First come named turns, each shown by rows before and after it. For each pair of rows after them, which turns, in which order, take the first row to the second? The first pair is done for you.
N (before |-> after):
-.26 .32 -.03 .11 -.19 -.12 .11 .02 |-> .01 .21 .09 .20 -.35 -.06 .07 .15
-.13 -.03 -.11 -.13 .14 .04 -.03 -.07 |-> -.06 .04 -.15 -.05 -.03 -.14 -.09 -.10
.53 -.31 .18 .11 -.19 .15 -.08 .21 |-> .06 -.32 .11 -.14 .37 .48 .12 .13
.36 -.42 .12 .24 -.16 .15 -.04 .05 |-> -.04 -.41 .05 .04 .30 .40 .12 -.04
B (before |-> after):
-.20 .10 -.43 -.16 .19 -.25 .04 -.31 |-> -.15 .16 .11 -.03 .29 .36 .41 .10
.07 -.04 -.09 -.08 -.16 -.01 .07 -.06 |-> -.02 .07 -.02 -.05 -.16 .01 .15 -.02
-.18 -.01 .14 -.06 .24 .25 .13 .05 |-> -.02 -.27 -.13 -.15 .23 .05 -.12 -.13
.04 .06 .13 .05 -.07 .05 .05 .09 |-> .13 -.09 -.01 .01 -.09 -.06 -.08 -.02
C (before |-> after):
.25 -.28 -.19 .03 .16 .00 -.24 -.07 |-> .23 -.11 .17 .16 .16 .30 .02 .19
-.24 -.35 -.14 -.29 .53 .23 .14 -.13 |-> -.39 .15 .25 -.03 .32 .30 .44 .13
-.24 .30 .15 .15 -.03 -.02 .11 .09 |-> -.20 .12 -.17 .02 -.01 -.29 -.14 -.16
Now pairs of rows:
Each pair is two turns apart.
.14 .15 .37 -.05 -.07 .18 .19 .22 |-> .38 -.23 .20 -.13 -.02 .17 -.02 .11 -> B then C
-.09 .22 .04 .10 -.19 -.20 .03 .01 |-> .09 -.28 -.01 -.09 .14 .17 -.02 .00 -> C then C
.16 -.22 -.17 -.04 -.10 -.18 -.27 -.14 |-> -.15 -.20 -.04 -.17 .29 .23 -.01 -.06 -> C then N
-.10 .15 .02 -.09 .03 -.12 .01 -.04 |-> -.04 -.04 .06 -.15 .16 .06 .02 -.01 -> C then C
-.06 .02 -.24 .01 -.20 -.24 -.03 -.12 |-> -.30 .13 -.17 -.05 .00 -.07 .15 -.09 -> C then B
-.06 .17 .20 .05 -.08 .14 .16 .25 |-> -.21 .29 .08 .03 -.07 -.02 .14 .15 -> N then N
.10 -.06 .15 .09 .03 .27 .19 .14 |-> .05 -.27 -.16 -.08 .20 .16 .01 -.08 -> N then B
-.05 .07 -.06 .04 -.02 -.17 .02 -.05 |-> .00 .09 .01 .09 -.08 -.14 .05 .01 -> B then C
.28 -.01 .20 .07 -.14 .01 .00 .12 |-> .32 -.14 .14 .00 -.07 .05 -.04 .08 -> B then N
-.20 .24 .02 .11 -.02 -.09 .04 .01 |-> .20 -.06 .10 .15 -.13 .03 -.06 .12 -> N then B
-.16 .15 -.03 .06 -.05 -.13 .00 -.08 |-> -.17 .02 .07 .01 .14 .15 .10 .00 -> B then N
.04 .22 -.27 -.04 -.03 -.36 -.18 -.12 |-> .12 -.14 -.32 -.20 .26 -.07 -.21 -.13 -> C then N
-.02 -.40 -.14 -.25 .34 .19 .04 -.08 |-> -.35 -.06 -.10 -.23 .38 .16 .18 -.09 -> B then C
-.33 .18 -.31 -.10 .09 -.27 -.08 -.30 |-> -.18 -.04 -.38 -.14 .10 -.27 -.19 -.33 -> C then N
.17 .00 -.01 -.06 -.25 .05 -.27 .00 |-> .12 .08 .16 -.02 -.23 .19 -.15 .11 -> B then B
-.08 -.06 .08 -.04 .09 .02 .04 .04 |-> -.04 -.09 -.03 -.05 .03 -.10 -.05 -.03 -> B then N
-.11 .37 .30 .13 -.11 .10 .30 .18 |-> .12 .14 .36 .13 -.09 .27 .27 .26 -> C then B
-.09 -.08 -.08 .02 .35 .26 .13 .08 |-> -.02 -.06 -.37 .03 .12 -.21 -.13 -.13 -> B then N
.11 -.09 .00 .00 -.03 -.07 .00 -.03 |-> .00 .00 -.03 .01 -.05 -.15 .01 -.06 -> C then B
.30 -.32 -.13 .01 -.13 -.15 -.32 -.14 |-> .19 .12 .36 .25 -.27 .10 .05 .22 -> C then C
